In the data rows, zero lies at 4.5, halfway between 4 and 5.
Here is a table of points, one per row:
[5 4 4 1 4 4 5 4 1 7 4 4 4 4 5 9 5 4 5 6 4 4 5 7 5 5 7 3 1 3 4 5 5 4 2 7 4 4 3 4 3 6 4 5 4 3 7 7 6 2 0 5 5 3 7 7 5 4 4 5 7 7 5 7]
[5 5 4 5 5 4 4 2 4 3 4 6 4 4 5 5 4 8 8 6 6 3 3 4 6 4 5 5 6 5 0 6 4 6 2 4 4 4 6 2 2 4 6 9 6 3 4 5 1 6 2 5 4 4 5 0 6 5 3 5 7 2 4 1]
[6 5 6 7 3 5 3 6 3 5 4 6 3 4 6 5 5 4 4 5 4 4 3 3 2 4 7 5 0 6 7 6 4 7 6 7 6 5 7 5 5 4 5 6 3 4 3 2 5 6 6 6 5 6 9 3 5 8 6 4 4 8 0 4]
[3 3 3 2 3 5 3 5 3 3 9 7 6 7 5 5 4 4 4 4 4 1 4 4 6 5 4 8 5 4 4 4 6 5 4 4 6 3 3 3 6 5 5 2 6 7 5 4 4 6 3 4 6 2 5 2 5 4 6 8 6 5 3 8]
[3 7 4 6 5 6 4 3 4 5 4 8 5 3 4 3 3 5 6 3 5 4 4 4 4 7 4 6 8 2 6 4 5 6 4 8 5 4 7 3 5 3 5 4 1 7 5 7 4 2 2 2 3 9 5 5 5 5 8 4 5 5 8 6]
[2 3 6 3 2 5 5 4 3 5 5 1 2 4 5 5 6 5 3 4 6 4 6 7 7 5 5 4 4 8 6 3 6 7 4 5 6 6 2 4 6 5 4 4 5 4 3 2 4 7 4 2 1 9 3 5 5 6 4 6 5 2 6 5]
[4 6 4 5 5 3 2 3 4 5 5 0 3 6 7 5 5 4 3 3 6 6 3 5 6 2 4 6 6 7 7 5 2 6 2 3 3 6 9 3 5 3 5 3 5 5 5 5 4 3 3 5 6 3 2 6 2 5 5 4 6 5 4 7]
[6 6 6 3 5 1 7 2 3 5 7 6 7 4 7 5 6 4 3 5 5 4 3 5 5 7 8 3 6 5 3 5 5 5 7 5 4 4 5 7 7 5 4 5 5 3 4 2 7 3 6 4 9 6 3 5 3 5 4 6 4 5 7 0]
[6 5 4 3 4 6 5 3 7 4 6 2 6 3 5 5 4 7 3 6 2 3 5 5 6 5 5 5 6 6 7 5 4 6 5 5 4 4 4 2 5 4 7 7 6 5 8 6 5 4 4 5 5 4 5 2 3 5 2 5 0 4 6 6]
[5 3 6 2 3 5 4 6 4 5 3 5 5 4 4 6 5 5 0 4 4 6 6 4 1 3 3 4 4 3 0 5 4 4 5 3 2 5 6 2 3 6 5 5 2 9 5 0 5 5 6 3 4 4 4 6 5 7 6 3 4 3 5 5]
[5 3 8 3 4 5 6 1 6 3 4 4 4 6 5 4 3 4 6 3 5 2 2 4 5 6 2 5 2 4 6 4 4 1 6 5 4 2 5 4 2 0 2 5 5 6 3 1 4 3 5 6 2 5 4 6 5 2 0 5 4 6 6 5]
[6 7 4 2 4 5 4 4 5 3 3 5 6 4 5 5 4 4 7 6 5 6 5 3 7 5 3 2 5 6 5 4 7 5 6 5 5 5 5 5 3 7 3 0 8 4 5 3 3 5 3 0 5 4 5 5 3 5 4 0 4 5 0 4]
[4 3 6 5 3 7 6 5 5 4 4 1 5 7 2 4 5 4 4 8 5 3 7 6 4 6 4 7 6 2 4 4 3 3 3 5 6 4 7 9 3 5 6 3 3 2 5 5 3 4 4 4 5 4 4 5 8 6 4 5 3 3 3 2]
[4 4 5 7 9 4 5 7 5 3 6 0 6 4 6 1 3 6 4 5 5 4 6 4 5 4 5 6 1 2 3 7 5 3 6 4 2 3 3 5 4 4 6 5 7 5 5 3 5 4 5 2 6 8 8 5 4 4 5 3 7 2 5 8]
[4 5 4 6 6 3 6 4 3 4 6 3 2 5 6 1 5 4 5 4 5 8 4 5 5 7 4 2 5 3 5 3 6 5 4 7 3 5 5 5 4 6 0 7 2 9 7 5 3 9 4 6 4 2 2 4 5 4 3 5 4 7 2 5]
[5 2 3 5 5 4 5 6 4 9 2 5 7 4 6 1 3 4 7 5 5 4 3 4 5 3 4 4 5 2 6 5 3 4 4 8 4 4 4 3 5 6 7 5 7 3 4 4 5 4 6 5 3 2 0 5 6 6 6 4 5 3 4 4]
[2 5 4 5 4 4 4 5 9 4 8 6 5 5 3 6 6 7 5 4 3 5 5 4 7 4 5 0 3 2 4 5 5 5 2 2 5 5 5 4 5 5 3 3 5 4 5 5 3 0 9 7 3 6 3 4 6 7 5 6 6 5 4 4]
[4 6 4 5 6 9 6 5 3 4 4 5 5 3 9 4 5 3 3 4 0 7 4 3 3 4 5 5 6 4 5 4 5 3 3 1 4 6 3 3 6 2 5 5 3 0 4 3 3 5 4 3 4 3 5 4 6 3 3 5 5 5 4 3]
[4 3 4 8 4 8 5 3 3 3 4 5 6 4 4 6 5 0 8 3 4 5 4 4 5 2 4 5 6 5 4 6 4 5 7 3 4 7 2 7 2 6 7 5 7 7 7 5 6 6 4 9 4 6 3 6 5 5 3 3 5 4 5 5]
[3 2 4 7 2 8 2 4 5 4 2 5 2 3 5 4 6 4 4 3 7 6 3 3 4 3 8 5 3 7 2 4 7 3 5 6 3 2 5 5 5 5 2 5 4 2 5 6 5 2 8 4 6 4 3 3 4 3 6 2 2 3 6 6]
[7 3 4 3 4 1 4 5 7 5 3 6 3 2 5 3 4 3 3 9 3 5 6 3 2 3 5 5 5 4 4 6 4 7 4 5 7 6 4 4 3 4 4 2 4 3 4 5 6 5 5 6 6 8 3 4 5 0 4 5 5 4 3 5]
[4 5 4 6 5 4 5 6 6 4 2 5 6 5 4 4 5 5 3 6 7 3 8 5 9 6 5 4 4 7 5 4 5 6 5 4 6 5 4 4 5 0 6 5 2 8 6 6 8 5 7 3 3 0 6 6 4 4 5 4 8 6 6 2]
[1 3 8 2 4 3 4 5 9 4 4 5 5 3 4 5 6 5 7 4 2 8 5 6 3 2 6 5 7 6 7 2 4 1 5 5 2 1 4 5 3 6 6 5 4 5 2 5 6 7 2 6 5 4 6 3 3 5 6 4 6 4 5 3]
[5 4 4 3 4 1 4 7 2 1 5 3 7 2 4 4 4 5 7 3 5 3 5 6 2 6 4 4 5 8 3 2 0 5 4 3 4 4 2 6 6 4 4 5 4 4 5 7 2 2 7 4 4 4 4 7 6 5 5 5 4 4 3 6]
[8 3 5 4 6 6 5 3 5 6 4 5 4 7 4 5 2 5 5 4 6 6 2 5 3 5 4 4 5 4 5 3 5 3 3 2 2 8 3 4 4 6 6 2 5 5 3 9 4 7 9 2 5 6 8 6 3 5 5 8 4 6 6 3]
[3 7 4 3 5 3 5 6 3 7 6 5 1 9 2 3 4 6 4 3 5 4 3 4 2 2 2 5 6 4 4 5 4 4 6 2 5 3 3 5 4 3 3 5 5 1 5 7 9 5 5 4 4 5 5 3 5 5 3 2 4 4 3 4]
[7 5 2 6 6 5 5 6 5 4 6 7 2 3 5 7 3 4 0 4 8 4 6 6 5 3 1 4 6 4 7 4 2 5 5 4 5 3 4 6 6 7 2 6 6 4 3 3 2 4 3 7 3 3 7 6 4 4 5 5 4 4 7 2]
[4 8 4 5 5 3 5 4 5 4 3 4 5 4 0 3 7 2 5 0 4 4 5 4 5 4 5 5 3 5 4 8 5 4 5 7 5 6 4 2 5 6 5 5 3 4 0 5 3 4 3 4 4 2 5 4 3 2 5 7 2 5 4 4]
[6 5 6 9 2 2 3 6 5 6 1 5 5 6 5 5 3 6 7 5 3 7 5 4 4 5 3 3 3 4 4 4 5 3 6 1 7 5 5 7 7 5 6 5 3 3 5 3 4 6 1 4 5 4 3 4 3 4 5 6 4 4 7 9]
There is one direction along which these points spread out most. For each point below, how far along it does it lie, from 0 to 99? The average is 50, and the first point in the table lies past the average. One standard deviation of the points above along it is 16.
[4 3 4 8 4 8 5 3 3 3 4 5 6 4 4 6 5 0 8 3 4 5 4 4 5 2 4 5 6 5 4 6 4 5 7 3 4 7 2 7 2 6 7 5 7 7 7 5 6 6 4 9 4 6 3 6 5 5 3 3 5 4 5 5] -> 34
[4 4 5 7 9 4 5 7 5 3 6 0 6 4 6 1 3 6 4 5 5 4 6 4 5 4 5 6 1 2 3 7 5 3 6 4 2 3 3 5 4 4 6 5 7 5 5 3 5 4 5 2 6 8 8 5 4 4 5 3 7 2 5 8] -> 39
[1 3 8 2 4 3 4 5 9 4 4 5 5 3 4 5 6 5 7 4 2 8 5 6 3 2 6 5 7 6 7 2 4 1 5 5 2 1 4 5 3 6 6 5 4 5 2 5 6 7 2 6 5 4 6 3 3 5 6 4 6 4 5 3] -> 29
[5 4 4 1 4 4 5 4 1 7 4 4 4 4 5 9 5 4 5 6 4 4 5 7 5 5 7 3 1 3 4 5 5 4 2 7 4 4 3 4 3 6 4 5 4 3 7 7 6 2 0 5 5 3 7 7 5 4 4 5 7 7 5 7] -> 65
[2 5 4 5 4 4 4 5 9 4 8 6 5 5 3 6 6 7 5 4 3 5 5 4 7 4 5 0 3 2 4 5 5 5 2 2 5 5 5 4 5 5 3 3 5 4 5 5 3 0 9 7 3 6 3 4 6 7 5 6 6 5 4 4] -> 62
[4 5 4 6 6 3 6 4 3 4 6 3 2 5 6 1 5 4 5 4 5 8 4 5 5 7 4 2 5 3 5 3 6 5 4 7 3 5 5 5 4 6 0 7 2 9 7 5 3 9 4 6 4 2 2 4 5 4 3 5 4 7 2 5] -> 63
[7 5 2 6 6 5 5 6 5 4 6 7 2 3 5 7 3 4 0 4 8 4 6 6 5 3 1 4 6 4 7 4 2 5 5 4 5 3 4 6 6 7 2 6 6 4 3 3 2 4 3 7 3 3 7 6 4 4 5 5 4 4 7 2] -> 67
[3 3 3 2 3 5 3 5 3 3 9 7 6 7 5 5 4 4 4 4 4 1 4 4 6 5 4 8 5 4 4 4 6 5 4 4 6 3 3 3 6 5 5 2 6 7 5 4 4 6 3 4 6 2 5 2 5 4 6 8 6 5 3 8] -> 75
[4 3 6 5 3 7 6 5 5 4 4 1 5 7 2 4 5 4 4 8 5 3 7 6 4 6 4 7 6 2 4 4 3 3 3 5 6 4 7 9 3 5 6 3 3 2 5 5 3 4 4 4 5 4 4 5 8 6 4 5 3 3 3 2] -> 46
[5 3 6 2 3 5 4 6 4 5 3 5 5 4 4 6 5 5 0 4 4 6 6 4 1 3 3 4 4 3 0 5 4 4 5 3 2 5 6 2 3 6 5 5 2 9 5 0 5 5 6 3 4 4 4 6 5 7 6 3 4 3 5 5] -> 35
[5 5 4 5 5 4 4 2 4 3 4 6 4 4 5 5 4 8 8 6 6 3 3 4 6 4 5 5 6 5 0 6 4 6 2 4 4 4 6 2 2 4 6 9 6 3 4 5 1 6 2 5 4 4 5 0 6 5 3 5 7 2 4 1] -> 57
